Rotation paths and how fast each direction turns (degrees per step):
Each turn is a multiple of 5 degrees from 10 to 175, or 0.
Each row of a path follows its step; steps can be skipped.
Rotation 1:
step 0: [ -2.0  20.5  -1.2 -13.3  12.1 -22.4  11.9 -10.1  17.9  22.1  22.8  -4.3
  -4.0  13.7 -18.5  13.5  -0.4   2.9  -3.6 -22.1  18.4  -8.0   1.4  -0.6
  15.5   4.4 -22.1   4.1 -23.8 -12.9  -1.6  -3.4 -20.7  -9.0   8.3 -13.7
  15.5  -7.6   9.9  -0.3   6.2  -9.5   0.6]
step 1: [ 11.0  10.4  -1.8  -4.4 -22.8  14.5  -6.3   2.4   2.8  -8.0 -22.6  17.9
  -9.1  -9.3  -0.5  -2.6   9.3   2.0  -6.9   5.7  10.5 -18.4 -13.3  -5.7
  -9.5  11.4 -17.5 -22.8  -7.8  -5.6   9.0 -12.1  -2.4 -20.2   4.4 -11.9
  -0.4 -26.2  19.7 -16.5  16.7 -24.8  -6.9]
step 2: [-15.9 -11.2 -19.6   1.3  -0.4   1.8 -10.3   1.5   1.7  -3.9 -11.4  -5.7
  -5.0 -19.3   1.7  19.5  -0.5  -8.1 -24.0  15.7   9.5  12.5  -2.5  12.9
 -23.7 -12.7  22.2  18.8  -4.7  17.4  -9.0  -6.7  -3.4  -9.2   2.8 -14.0
  18.3  -2.3  18.2  19.9   9.7 -13.5 -19.6]
step 3: [  9.2 -10.1   2.3   3.9  -6.0  -0.2   3.9  25.5  40.1  -2.1   5.1  -7.1
   0.6  -0.8  -5.3   9.2  -7.8  -8.7  -1.9 -11.7   2.5  -4.4  23.5  -6.7
 -23.6 -14.3 -18.0  25.2 -10.2  -8.0 -16.2 -19.5   7.5  -7.5  -7.9  21.0
  -6.5   7.3 -13.5   5.7   6.6  -2.6  -3.2]
step 4: [ 18.5   6.4  -0.1  11.7  -2.6  10.9 -46.1   4.9  -2.3  -1.0   8.3  -8.5
  -2.3   2.1   7.9 -24.2 -11.7   2.7  15.2   5.4 -28.7  -7.0  15.1  -3.8
  -0.7   3.0  -5.2  -2.8 -10.7   3.8 -11.8   4.4  -9.0  15.6   5.0  10.5
   1.3  -9.3   1.8  11.3   7.4 -30.0   7.9]
step 5: [ -8.0  -2.4  -0.9  23.8   6.3  12.1   3.1  13.4 -14.7  31.9  -5.8  -7.5
 -14.6  20.2   5.6   0.3   9.3  -4.8   3.2 -22.1  -9.9  11.0  -5.4  -5.9
 -16.0  -1.2  11.1   7.8  -3.7   4.9 -10.4  29.4 -19.9 -17.3  -5.3   0.8
  22.9 -13.5   6.6   5.1  -8.0   5.0  22.6]
step 7: [  1.8  16.7  -7.7  -6.6 -14.1   0.0  -3.7 -11.2 -14.7   7.2  16.4   1.8
  17.6 -23.1 -12.5   1.2 -37.6 -18.7  -7.0   2.7  -3.7  -5.8   3.0   0.5
   8.9  20.9  26.3  -6.5   6.0  10.1 -13.2 -16.8 -16.9  -1.9   9.0  11.3
   4.3   1.1   1.1   6.1   7.0  15.3  16.2]
step 8: [-13.5  -6.1   5.0  19.3  -6.0  -0.6  22.5 -13.2   5.9  23.4 -12.9   1.3
  20.2   9.8 -14.9   1.4 -20.1   4.4  19.5 -10.2  19.4  12.7  10.2  -1.2
  -5.4  -2.2  -9.3 -12.7  -2.0  -3.1  -2.4 -21.3 -29.1  10.4  -8.8  -9.9
   3.2 -20.8 -11.3  -4.3 -10.8  -4.4 -12.1]
step 9: [-17.6  -9.4 -14.0   5.6 -13.7   0.3   6.7 -13.6  19.7  -0.8  -5.8   8.3
 -16.3  -8.1   9.4 -25.1  -9.4 -13.1   0.2  -3.6  11.8  13.7  -5.4   3.2
   1.5  -0.2  -2.5 -11.3 -17.6 -12.2   7.0   7.9  15.0  26.5  18.1  -6.6
 -20.6 -10.1  27.3 -12.3  12.7 -16.6   7.5]
step 10: [  1.2 -17.0  -4.2 -13.5  -4.4  14.8   8.0   2.2   1.4  -7.9   8.1  26.6
   7.8 -12.4  10.1  12.3 -13.8  -5.5   2.3  11.6  15.5  13.8  -9.0   3.4
 -34.0  -4.5  18.2 -14.9   1.9  -5.7  -6.6  21.1  20.0  -2.5  -1.6   1.1
  25.6   3.3 -12.6  10.4   1.1 -12.2  16.9]
Speeds:
[-2.0 -1.5  8.2 -1.7  0.6  6.9 -6.8  5.3  1.4 -6.3  4.4 -0.5 -4.3  4.1
  8.4 -7.9  6.0  1.2 -2.1  2.0  4.5  3.9  3.0 -3.6 -2.8 -5.1  3.5  3.8
 -0.7 -0.8 -2.3 -2.6 -4.2 -1.0 -2.1  3.8  0.4  1.5 -1.5  5.1  2.3  1.8
  1.4] => 45
[ 0.4  0.3 -4.4 -3.8 -2.9  0.8  6.0 -0.9  3.2  2.1 -5.8  5.4 -0.1 -0.9
  0.0  3.8  2.6  0.5 -5.7 -2.2 -0.9  1.4  5.3 -6.6  1.5  0.8 -1.2 -4.1
 -4.1  2.1  5.0  2.5 -3.0 -4.3 -7.8  7.7 -1.1 -0.1 -2.8  8.8 -0.9  1.1
  9.1] => 155
[ -6.9  -1.1   2.9   1.8  -0.6  -4.8  -1.7  -2.9   5.6  -1.2   6.5  -1.4
  -9.0   0.3  -1.9  -0.8  -1.7  -6.5 -11.3  -1.3  -3.6  -1.1   1.0   0.9
   6.1   5.0   1.0   1.4  -1.9   5.0  -2.0   1.9   1.2   3.4   2.3   0.9
   4.7  -2.2   6.5   1.0  -5.7   3.0   2.3] => 160
[  3.3   3.5  -0.3  -1.0   0.7  -6.2  -4.7  -1.6   0.3   7.8   2.9   2.8
   0.6  -0.5  -2.9  -9.0   2.7   0.6  -0.8  -1.6   1.3   4.2   2.9  -2.1
  -1.9  -6.3  -2.9   1.5  -4.8   4.3   1.2   1.9   5.6   3.6   1.2  -6.3
  -1.7 -10.0  -8.5  -1.2   0.3   2.2   4.2] => 80
[ 3.2  2.6  6.7 -7.0 -5.4 -0.6  1.4  5.6 -0.7  1.4  3.4 -5.1 -5.2 -0.5
 -6.9  1.5 -0.5  1.4  4.2  2.9 -2.4  1.7  7.7  6.3  2.4  2.5 -3.3 -2.9
  5.3 -3.6  0.5  0.4 -9.5  3.3 -1.3 -2.7 -2.2 -5.0 -0.4  2.6 -1.9 -5.1
  3.0] => 95
[-2.0  1.1 -2.4 10.1 -3.0 -2.0  8.3  7.3 -1.4 -2.0  0.9 -4.7  5.7  0.9
  0.5 -1.9 -1.5  0.6 -1.4  9.6  1.6 -4.9 11.2 -1.7 -0.3 -3.2  2.4 -1.1
 -4.0  2.7  2.9 -3.6  2.1  6.0  1.4  0.2 -0.5 -0.6  2.2  1.1  0.1  1.8
 -1.2] => 70
Rotation 2:
step 0: [ -2.3  -1.4  22.3 -25.4  10.4  15.1   5.7  -1.4 -16.6   3.6  21.9  19.5
  -4.6   2.7  27.4   4.1 -17.4 -10.0  -2.9   7.2 -21.7   1.3  20.3   0.2
  -1.7  -8.1  -3.8   9.4 -10.9 -19.1  -8.0   0.9 -21.8 -14.9   1.5  10.3
   7.1  -6.4   8.2 -11.1  11.3   3.1  20.6]
step 1: [ -2.7  -6.2  -5.4 -12.0  16.6 -11.8   8.9  11.7 -10.1  -8.9 -13.8   2.5
  -7.5 -12.1 -37.4  -2.8   7.8  19.4 -16.6  -3.8   4.5   4.9  14.1  11.1
  19.8 -11.4 -27.8  -8.9   4.9  -7.5  12.4  13.4 -13.0   3.9   9.5  13.6
   1.7   6.5  -5.3  -5.8  -4.4  23.8 -20.4]
step 2: [ -3.1 -11.2  -6.2   6.7  -4.8 -17.5  14.2  26.4  11.9  26.3  13.2  -7.0
 -14.4  -2.6  14.0 -14.2  28.3  -3.7 -12.2 -18.3   0.2  -6.0   9.3  -6.4
 -18.4   2.5  14.1 -10.5  -2.5 -11.8 -14.4 -17.8 -14.3   4.8   6.8 -13.0
  -8.8  11.5   8.7 -18.3  -2.7  -5.0  12.9]
step 4: [ -0.2 -21.6   7.1  10.5 -10.1  16.1  18.9   7.5  -9.8   0.2   5.4  -9.2
  -9.6   2.6 -10.5  16.9  -9.5   6.9 -14.2   7.1  20.8   0.8  13.4  11.4
  -1.1  12.4  -8.9  -2.0   9.1  -0.7 -20.3  14.0 -31.0 -13.1  14.4  24.5
 -16.4 -19.5   0.8  -4.1  -6.8  15.4  -2.3]
step 5: [  5.8   0.0   8.0 -29.2   5.4 -32.2  -5.1  11.6   0.6 -10.0   1.7   5.1
  -1.6 -17.3  -4.8  -3.3  12.9  -4.9 -22.8  -1.8  -2.7 -21.0  11.6   3.8
   4.3 -20.3  -2.4   6.3 -12.4  -5.4   2.5 -27.5 -15.2 -10.2  -3.8   0.2
  -9.7   3.1 -16.0 -10.0  -9.1 -20.2  16.1]
step 6: [-19.2   3.3   4.8  -2.3 -13.4  17.6 -10.3  15.1  -7.4  25.4   3.1  -7.3
  -4.8  -9.1   8.4 -34.5  -9.2  -1.6   0.7  -1.0 -21.9   1.0  -2.6   6.1
   9.5 -14.2  -4.7  -8.6   3.2 -22.5   0.1  19.1  -7.5  15.0  10.2   8.7
  -1.7  16.3   5.6 -25.7 -10.1  11.4 -16.4]
step 7: [ 13.9 -26.0  -2.0   4.8  19.7   9.3  10.4  10.4  26.3   3.6 -11.7   5.2
  -9.1  19.1  -4.5  19.0  13.9   6.5 -28.0  10.2   8.0 -21.9 -10.2  -8.2
  -3.8  -9.9   2.7 -22.2   3.2 -12.8  -2.4   8.0 -12.4   8.0   0.8  -7.8
 -11.8 -22.9   0.8   3.7   3.0  13.3  -3.5]
step 8: [ -7.5  -4.3  -1.9 -15.5 -19.2  -6.2 -16.5  20.1   1.0 -11.5   5.0  13.4
 -13.9 -27.3  15.9  15.9  -0.7  -0.3   0.1   2.1   4.8   9.1  11.2 -11.6
   4.3  -4.5  -0.1  21.9 -15.9  -9.9 -18.9  -1.4  -5.2 -11.1  31.2   3.8
   7.2 -14.5  15.2 -10.9 -15.8  -6.7  22.0]
step 9: [ -7.0  -2.8  -2.2  -5.8   1.9   6.2   3.4  -0.4 -14.8  34.2   4.0  14.3
   2.7  16.6 -26.9  -7.8  -9.5  -1.9 -12.1  -3.2   1.9 -20.0   7.2   5.7
  20.9  -4.8  -7.6  25.3   6.6 -17.5  14.4   0.8  -7.2 -14.3   2.9  16.0
  -3.3   6.9 -27.1 -20.8  -0.6  10.6  -4.6]
step 10: [  6.0 -10.0   9.8  -1.9  -5.9  -3.9  17.0  33.7   2.1  -8.4   6.2 -21.2
 -20.0   0.5   4.2 -26.4   7.5  11.7 -10.6  17.4  11.3  -2.0   8.4   0.1
 -12.9 -13.9   8.2 -10.4 -17.8 -20.9  18.8  -5.6 -19.7   5.4 -19.5  -3.3
  -6.2 -10.2  15.6   6.9  -3.4  11.2  -3.5]
Speeds:
[-8.4  2.7 -3.1 -3.8  0.3 -4.3 -0.7  1.2  4.9  2.4 -0.6  7.4  1.6  8.6
 -1.9  2.2  2.6  1.5  1.0  0.5  0.0  3.8 -1.8 -0.8  0.7  0.8  3.4  5.4
 -2.8 -5.3  9.0  5.5 -4.0  5.8  1.9  4.3  4.2 -4.4  5.4  2.7  1.8  0.1
  5.2] => 40
[-3.2  8.8  6.5 -4.1  2.4  3.5  0.7 -1.1  2.7 -0.7  5.9  1.4  0.9 -1.0
 -3.4 -2.4 -5.6 -1.7 -1.9 -1.8  1.5 -0.4  5.6  9.4  1.6 -4.0 -0.1 -5.9
  1.3  1.3  2.6 -2.8 -3.1  0.2 -8.1  3.1 -2.7 -4.6  5.8  2.2 -4.9 -5.9
 -2.9] => 70
[-1.5 -3.1 -0.2  1.7 -3.5 -3.3  2.3 -2.7 -0.1  6.3  1.0  1.8 -5.8 -5.6
  8.1 -1.3 -6.1  2.3  3.8  5.1  0.9  1.8  5.6  1.4 -6.3  8.0  7.0 -4.0
 -2.8 -0.4  0.9  4.3 -1.1 -1.2  2.9  5.6  0.1  4.7  3.8  1.6 -7.3  0.4
 -2.2] => 170
[ -5.9   4.1  -6.5  -1.0  -3.3   0.5  -1.2  -0.6  -3.7 -11.2  -1.1   1.1
  -0.6  -5.9   0.2   5.6   0.2  -8.2   3.6   4.8  -9.3   1.2   2.8  -1.7
  -3.0  -2.7  -0.4   0.6   0.0  -7.7   3.5  -1.8   2.0  -2.0   0.4  -0.8
   0.2  -0.4   1.6  -4.1  -1.1  -0.3  -6.9] => 140
[-6.7  0.6  5.8  2.6  0.9 -3.8 -1.0  7.6  0.0  2.2 -7.2 -0.2  5.0 -2.1
 -3.8  1.4 -3.0 -1.4  1.2 -6.3  1.2 -4.4  1.2  0.5 -1.5  2.3 -2.0  5.7
 -0.1 -0.9  2.5 -9.6 -4.8 -1.1  1.8 -0.3  3.6 10.2 -0.7  4.4 -4.6  2.8
 -3.5] => 95
[-0.1  0.4 -0.7 -1.8 -0.4  3.5  3.6  1.5 -5.0  7.0  0.2  4.2 -8.1 -4.6
 -3.5  4.6  6.6 -2.1  2.1 -6.4  2.4 -2.5  0.3 -1.6  0.2 -1.5 -2.5  2.0
 -5.7  0.3  0.6  2.3  8.1 -5.2 -8.5  0.1  1.3  0.6  8.0  3.1  1.0  6.4
  0.7] => 45
Rotation 3:
step 0: [ -9.4   6.5  -6.3  -3.8  -1.6  11.1   3.4   5.8   3.5  19.0  13.6   4.8
  27.5 -10.6 -10.5 -17.1   8.5 -23.3   6.6 -12.0 -18.3  -5.0  19.5   2.5
  13.8  16.0  12.6   9.4  -1.5  -5.2 -10.6  -0.1  30.7  -3.6  22.4  -3.4
   8.8 -17.4   3.7   1.2  -0.6  19.2  15.6]
step 2: [-16.9  -9.3 -11.6  26.9   5.5  -1.0  14.4 -21.6   4.4  36.6  10.7  14.5
  15.4 -14.9  -2.3  -9.3  10.6  11.5  -1.3  -1.6  23.0   7.8   2.3  26.9
   3.7  16.2   5.6 -13.8   4.6   5.3   3.4   2.4 -11.8  -1.4  -2.8  -9.8
   2.1  16.5  -0.4  -4.6   5.4  -3.2   1.3]
step 3: [ 11.0   1.1  -5.2  25.2   2.6  15.0 -10.0  11.8   0.0 -17.3  -8.7 -21.3
   7.2  13.9   6.1  13.2 -16.7   2.7   7.9   2.2  -3.5   3.3  -0.6  -4.6
 -16.1  26.0  -3.8 -11.9   6.8  15.0  -8.6 -18.3  -1.6  -0.5  -8.5 -25.6
  28.7 -12.6  -2.5  12.5  13.5 -13.4   6.2]
step 4: [  1.3  -8.1 -13.5  -6.0  -2.1  -5.4 -26.6  -9.7  -0.7  -5.0  -6.8  12.9
 -22.5 -13.1   0.8 -17.8  -1.3   9.9 -14.5   2.0  20.9   9.8   1.3   2.6
  -2.2   9.4   6.6  15.7  -9.1  24.1  13.9  -1.5 -10.2  -0.4  -8.1   0.5
 -12.6   0.4 -42.3  19.8  -9.8  -7.8   1.7]
step 5: [ 17.6  27.3  -3.5   5.0 -12.3 -11.5   0.1  11.1   4.0 -19.8   9.0   7.2
  -7.2  -3.5  -0.9   9.2   2.5   1.3   9.4 -24.1   6.3   8.8   3.3   8.5
 -13.9  21.3   5.0 -21.0  -7.4  19.4   2.4  -1.8  15.5   6.4  28.9  10.9
  -4.6  -0.9  23.4  -3.5 -21.6  -1.7   3.5]
step 6: [ -3.9  28.6 -20.8   1.1 -15.2  -0.5  12.9  18.7  14.1  -4.9  -1.8   2.1
  -1.2  15.2  -5.5  -5.6 -11.4 -15.3   4.5  -6.2  -7.6  10.1 -12.0 -15.8
   7.1 -23.8  18.9  18.9   0.4  -4.1  -3.8  -5.7  11.5 -12.9 -13.5  11.0
  -9.4  11.3 -31.2  -1.3  -1.2  -2.8  17.4]
step 7: [  1.0  -3.2   7.2   3.3  -4.7  -4.0  40.4 -12.8 -15.0  -6.7  -7.5   4.7
  15.2 -20.8  11.5   1.6  -0.8 -19.1   0.9  -1.9  -6.6  -0.8   7.8  18.8
  33.8  14.4  -2.1  10.7  -5.7   4.2   1.3  -2.4  14.9  10.1  11.1   5.0
 -19.7  -7.8  -7.1 -19.0 -11.0  -7.1 -16.4]
step 8: [ -6.9 -12.3 -11.9   9.3  -6.0  -9.5  25.2 -12.1  22.7 -19.4  12.1 -13.4
   4.0  24.7  13.1   3.0 -13.9   5.8   5.5   2.4  -1.1   8.8   5.1  18.9
 -12.3 -25.0 -13.3   1.9  11.3  -0.5 -14.2   9.9 -13.4  -9.1  -9.5  -2.6
  -7.8   4.9  16.5 -12.0  18.8 -17.6   9.4]
step 9: [-35.4  -1.8  13.3  -1.3  11.2  26.0 -10.4 -17.0   3.2   9.5  -2.3   8.4
  10.5  -3.2   1.8  18.9  -4.0  11.9   5.7  -8.5  -7.7   5.6   4.7   2.7
  13.4  15.8   3.7  21.7  -5.2  23.1   0.3   4.8   2.5  20.4 -14.7  -3.1
   9.0  21.1  -9.0   0.4  20.2  -8.4  -9.1]
step 10: [ 16.8  -8.2  14.1  -3.6  10.8  10.1 -17.1 -16.3   5.5 -32.6   7.8 -16.2
 -15.0  -3.3  27.0 -18.8  -0.5   0.7  -5.6   7.1  -3.5  10.9  12.6 -15.7
 -12.7   1.6  -6.3   3.1  18.5  21.5 -10.5   8.7  17.5   0.5   7.5 -14.3
   6.4  -8.9  11.0   0.2   0.0  13.3   0.1]
Speeds:
[ -4.5   9.5  -3.4  -0.9   4.8   1.6   2.5   0.3  -2.7   3.3   3.3   0.7
  -1.0   4.8  -6.9  -0.7  -0.1   4.5   7.9   1.1  -4.2   3.1  -3.9   5.8
  -0.7  -3.5   0.4 -10.0  -1.5   4.5  -3.5   0.1  -0.1   1.7  -1.7   2.0
   1.8   8.3   4.2   3.9   2.4   1.4   0.2] => 115
[-4.1 -8.4 -2.5 -2.6  2.5 -2.5 -4.8  1.8 -2.8 -4.7 -2.5  0.9  3.6 -0.9
  6.9  0.0 -5.9  4.7  0.5 -1.0 -0.2  4.9  6.2  1.9 -2.7  2.9 -3.5 -0.8
 -8.0 -0.5  0.3 -2.4 -4.8  7.5 -5.3 -1.8  2.1  3.2  2.9  6.0  5.0 -5.2
  1.7] => 65
[-3.2 -2.2 -2.3  0.1  0.4  3.2  3.8  0.0 -0.6  0.3 -2.5 -0.5  3.4  4.4
  3.4 -1.6  6.3 -0.7  8.1  4.2  4.3 -5.1 -2.6  6.1  5.3  3.2 -4.2  2.1
  3.8 -4.0 -2.4  6.3 -1.8  5.6 -1.8 -3.8 -1.8 -1.6 -0.8 -8.8  7.5 -0.8
  6.7] => 55
[-6.8  0.0  0.8 -5.2 -0.5 -1.1  0.8  5.3  4.5  4.1  2.5  8.6  1.6 -5.6
 -1.7 -4.7  0.1 -2.5 -5.1 -0.9  2.2 -0.9 -1.2 -1.6  0.2 -2.6 -3.3 -2.8
  0.1  7.8  2.3 -4.0 -5.4  0.9 -1.0  5.4  0.6 -1.8 -7.0 -5.9  9.7  1.6
 -3.1] => 155
[-3.7  3.3  2.1 -6.2 -3.7  2.2 -3.4  1.2  0.2  4.4 -4.3 -3.9  0.6  9.6
  0.3  2.4 -1.3 -1.5 -1.8 -5.7 -5.2  1.9 -3.3  2.0  1.9  0.7 -4.3  2.5
  1.9 -0.7  1.5  1.8 -7.4 -0.4 -9.6  1.7  5.0 -2.6 -6.4 -0.6 -9.0 -2.3
 -0.7] => 140
